(in the rows, 128 means zero)
One turn sends every row of this set to another row. A few are shown first. Where does it send the rows asked after them?
gufab: [136 152 144 166 119 104 103 126 113 144 174 150 144 116 108 123 124 115]
fik: [113 119 147 167 144 136 124 125 126 123 137 162 137 125 111 113 125 101]
mepas: [136 112 141 178 125 110 122 132 126 149 119 138 133 106 121 103 131 114]
negeb: [129 137 148 161 117 117 106 128 105 142 178 155 137 122 120 138 122 115]
lesu: [118 143 134 173 128 120 116 142 113 150 168 155 142 133 138 110 117 147]
nito: [147 130 154 144 132 122 141 142 124 154 143 128 118 135 124 114 138 119]
gedug: [127 124 168 157 142 145 130 137 125 158 158 147 136 120 128  89 139 130]
bada: [120 128 173 163 122 128 122 139 108 156 157 138 143 140 118  88 143 131]
vebu: [145 132 154 145 132 120 138 139 119 154 152 124 118 136 121 124 134 117]
mired: [128 121 134 178 133 110 128 128 127 155 120 150 151 115 117 105 146 113]
dud: [131 134 120 164 128 107 133 118 125 153 121 151 143 113 112 109 135 116]
Vasa: [115 155 149 160 118 107 101 138 113 133 160 148 142 108 124 121 122 108]
Kalun: [120 140 128 179 122 123 124 148 117 156 161 158 143 135 130 111 121 146]
mup: [112 123 139 168 137 129 123 122 124 124 138 158 140 123 108 117 119  96]
Peraz: [122 133 184 154 133 137 124 129 117 156 157 137 136 122 118  98 132 132]
sut: [120 143 125 170 125 118 119 140 116 151 157 156 148 130 137 109 114 147]
val: [133 138 135 154 113 108  96 136 106 138 168 150 139 111 122 122 122 117]
palab: [104 130 146 164 138 135 123 115 127 129 139 160 134 129 114 114 121  99]
Duvog: [132 119 181 157 137 126 121 133 119 162 163 153 136 128 121  93 137 124]
Fuve: [128 121 132 165 127 107 128 122 143 154 131 148 145 104 115  97 135 115]
Sebo: [151 130 150 145 134 118 143 140 114 147 150 128 115 128 129 115 130 113]

negeb goes to dud
sut goes to fik
And these:
Kalun goes to palab
Duvog goes to gufab
Peraz goes to val
bada goes to Vasa
lesu goes to mup

One turn sends every row of this set to another row. A few are shown first. Where does it send the rows asked after them?
fem: [131 112 122 120 136 122 115 106 153 143  89 116 143 109]
Givog: [135 115 137 110 142 128 106 135 133 150  91 131 115 144]
kele: [141 116 126 117 106 143 155 132 140 137 104 122 121 114]
lemo: [112 118 122 115 119 107 142 144 131 136 119 126 133 109]
Sipo: [125 125 136 113 144 115 103 129 136 143  95 132 123 145]
Tofo: [115 118 125 118 114 111 144 142 130 138 123 129 134 111]
sokaz: [130 113 126 126 139 120 120 105 148 135  95 116 144 104]
nisa: [134 110 115 112 136 123 111 117 152 156  85 109 134 111]
lizis: [130 134 126 124 107 109 152 124 128 131 109 119 129 125]
Mobe: [152 121 102 119 119 121 124 127 120 155 116 134 121 118]
pimib: [136 111 136 116 140 138 104 131 141 150  95 140 129 140]
vel: [119 129 134 116 148 129 117 122 141 140  84 140 123 135]
rilu: [136 118 130 128 116 108 148 137 114 149 121 116 122 125]
bav: [145 110 117 118 135 115 112 114 139 164  85 106 132 120]
fipet: [130 121 131 121 133 117 142 145 123 127 115 129 151 137]
rako: [152  98 132 126 131 130 125 111 132 154  90 121 140 110]
pif: [139 115 132 116 143 142 147 149 133 130 109 113 127 133]
der: [122 116 121 128 129 136 142 134 153 136 122 117 130 104]
muvum: [130 126 135 126 147 134 117 116 138 146  86 141 129 139]
Bam: [126 137 130 125 122 126 139 129 142 150 113 118 135 154]
nudud: [149 128  99 128 128 128 122 118 136 148 120 124 120 116]
roki: [122 122 129 104 115 139 141 148 143 153 105 127 127 143]
Viz: [127 125 130 117 112 133 139 138 139 156 111 133 144 149]
zimag: [148 112 127 138 129 135 148 131 132 153 120 109 120 119]
Rilov: [127 110 114 105 130 110 110 123 144 156  84 118 139 111]
Vetok: [135 123  99 105 119 116 122 136 125 147 113 134 115 111]
Nuseb: [130 123 124 123 102 128 150 127 141 132 110 132 141 115]
penad: [137 114 128 124 119 107 147 140 111 153 116 118 123 123]
Lorod: [151 100 127 121 132 129 119 109 136 161  84 117 137 116]
vunon: [133 120 137 119 141 131 119 124 127 153  82 147 127 141]
detug: [140 127 128 119 111 124 156 129 128 136 102 109 110 124]
Lozet: [120 134 130 111 125 133 141 139 146 146 107 111 118 149]
miv: [139 125 133 124 142 121 145 142 121 130 112 111 132 143]
fanim: [132 130  97 113 128 123 121 126 141 138 117 125 114 109]
kigo: [122 123 136 109 143 126 118 130 129 146  81 145 121 137]
Soten: [127 121 135 120 141 126 101 126 144 143  99 140 137 141]
lifut: [119 115 123 103 133 101 116 117 139 142  84 115 133 111]
kek: [144 115 129 135 125 136 149 132 133 148 122 108 115 119]
Lufi: [137 109 117 110 128 104 112 120 131 164  84 116 138 119]
Koliv: [120 114 128 105 136 101 122 120 132 134  87 113 128 106]
leze: [123 115 123 125 122 137 145 137 150 136 124 119 128 106]
sez: [130 111 130 113 135 139 143 151 136 127 112 130 146 127]
Marof: [142  98 133 105 129 112 126 126 117 152  83 117 123 110]
zas: [140 103 128 103 129 108 120 121 121 158  79 116 126 117]

Vetok goes to Mobe
Rilov goes to Lufi
Lozet goes to roki
And these:
lizis goes to detug
lemo goes to penad
kek goes to leze
Givog goes to pimib
fem goes to lifut
Marof goes to rako
vunon goes to muvum
sez goes to fipet

